In the rows, 128 means zero.
Each path below is one point turned by a fixed rotation once a step. After each direction that follows a path, write how fast that rotation turns it, in degrees each step (0 if it stays still).
Each turn is a multiple of 5 degrees from 10 to 175, or 0.
Each row of a path follows its step; steps can be skipped.
path 1
step 0: [122 125 124 137 138 132 127 119 148 145 123 121 132 128 133 127 124 140
 122 119 121 133 128 118 129 122 131 137 114 132 117 128 116 122 129 126
 118 124 122 139 126 114 125 143]
step 1: [133 129 138 132 140 128 136 129 136 117 122 141 136 137 123 132 124 121
 117 114 121 111 134 120 133 143 127 121 130 116 135 120 121 131 117 118
 137 132 129 129 131 116 138 124]
step 2: [122 139 131 132 133 146 130 133 134 142 126 137 128 137 133 126 134 142
 122 132 119 134 118 117 115 129 134 133 139 132 139 117 125 139 147 136
 132 131 124 131 134 129 128 133]
step 3: [127 128 138 132 128 131 123 142 130 104 129 133 133 135 135 123 134 121
 120 129 130 125 137 130 125 146 119 131 132 141 127 122 140 134 123 129
 110 145 130 123 133 131 126 124]
step 4: [131 135 114 126 135 131 131 133 141 133 128 113 127 136 126 125 129 127
 126 142 124 126 131 127 116 119 135 133 107 139 139 125 120 127 129 151
 119 125 128 126 132 140 125 125]
step 5: [129 131 134 129 134 128 122 133 140 111 118 133 139 110 125 115 137 112
 128 127 142 118 141 135 130 126 136 125 120 123 113 123 127 125 122 129
 139 132 125 131 136 133 120 132]
step 6: [126 134 124 127 125 133 118 126 143 137 125 129 125 123 121 146 133 125
 151 136 123 127 133 120 137 130 133 124 125 132 139 128 126 134 140 141
 138 111 126 122 137 116 125 126]
step 7: [126 135 141 137 138 135 123 112 105 120 135 132 141 125 135 131 141 123
 142 128 131 129 138 128 135 138 128 138 128 127 121 116 138 128 127 125
 135 129 130 131 124 134 121 121]
step 8: [144 132 122 120 118 140 129 133 129 124 141 129 123 143 134 122 135 137
 136 135 109 135 126 132 143 124 118 133 120 126 132 135 136 126 129 142
 131 114 127 126 119 123 123 128]
step 9: [131 125 139 134 129 119 125 129 118 135 128 122 128 148 137 122 133 115
 124 131 145 117 125 126 135 125 127 132 129 109 114 132 132 119 120 130
 126 130 117 125 132 139 114 133]
[126 132 130 129 127 125 132 127 129 126 133 131 126 126 130 134 125 128
 133 133 128 131 128 128 126 130 125 132 131 133 127 126 128 126 128 128
 125 130 127 131 128 129 129 129] | 90
[126 128 127 128 123 124 123 129 133 129 125 127 127 131 132 131 130 125
 127 126 126 132 131 130 130 129 122 128 127 126 128 130 128 131 126 128
 127 130 129 127 129 124 128 129] | 135
[125 128 135 129 127 127 131 125 129 121 129 130 127 128 128 125 130 125
 129 124 133 127 129 128 127 129 126 124 126 125 131 129 130 128 128 125
 126 129 129 129 125 128 127 126] | 170
path 2
step 0: [121 118 119 129 128 126 131 144 133 112 140 132 122 138 144 123 133 136
 117 131 133 139 133 115 139 117 127 115 128 124 139 135 128 124 129 129
 140 124 142 128 114 115 130 117]
step 1: [117 120 116 132 133 135 135 117 127 117 132 131 114 118 146 114 113 125
 125 130 126 133 127 132 117 126 113 130 129 120 140 122 132 120 137 143
 126 111 117 125 121 131 131 119]
step 2: [126 122 120 125 142 131 134 129 133 122 135 132 131 131 123 137 136 128
 115 121 135 137 114 133 123 118 114 136 136 122 138 113 120 110 147 122
 147 128 127 121 126 119 120 129]
step 3: [136 113 139 126 126 126 129 128 123 118 134 128 127 108 127 117 123 129
 129 126 119 135 124 125 123 115 127 131 124 124 137 106 135 131 121 116
 156 113 130 128 132 133 132 123]
step 4: [124 134 117 118 127 139 117 119 135 120 125 125 129 118 114 115 132 129
 130 121 123 148 119 115 116 138 121 118 132 126 133 119 126 115 120 137
 144 140 138 120 131 132 123 130]
step 5: [127 129 123 112 133 123 111 129 134 129 125 133 113 125 133 126 123 153
 131 115 142 132 139 128 132 127 119 125 121 128 141 119 135 136 123 125
 146 124 134 132 137 121 114 133]
step 6: [128 126 124 122 119 135 125 130 128 115 138 122 111 124 138 121 137 129
 123 143 123 122 124 142 134 141 120 113 127 133 148 117 129 131 122 139
 136 131 146 120 116 124 126 130]
step 7: [129 134 121 129 133 126 120 124 138 123 121 126 113 125 135 129 137 124
 125 142 134 149 133 136 136 123 100 138 117 132 145 128 140 115 130 130
 130 128 121 132 130 132 133 128]
step 8: [119 107 133 118 126 119 131 138 130 137 134 141 132 140 135 131 135 132
 115 135 125 131 125 123 136 129 113 137 125 120 146 122 124 116 126 132
 139 121 142 115 129 135 130 117]
step 9: [136 120 113 129 125 132 135 127 130 110 127 142 126 120 125 133 117 121
 127 126 126 146 128 129 127 113 125 131 126 122 148 115 121 132 112 145
 127 125 128 127 132 130 140 115]
[128 125 126 127 133 128 131 129 126 127 129 129 131 128 130 133 126 127
 129 129 127 126 125 123 125 124 129 131 129 129 132 130 126 125 130 131
 129 127 124 131 123 129 131 125] | 45
[127 132 126 129 127 125 132 131 131 130 131 124 124 127 131 127 128 129
 129 131 132 127 132 126 131 132 131 125 132 129 132 129 130 126 131 130
 129 126 126 130 128 127 129 131] | 60
[128 125 123 133 129 130 129 127 125 133 130 125 128 129 131 126 123 127
 124 128 127 133 125 128 128 128 132 128 129 128 126 126 129 127 127 125
 129 128 126 127 129 123 125 128] | 35
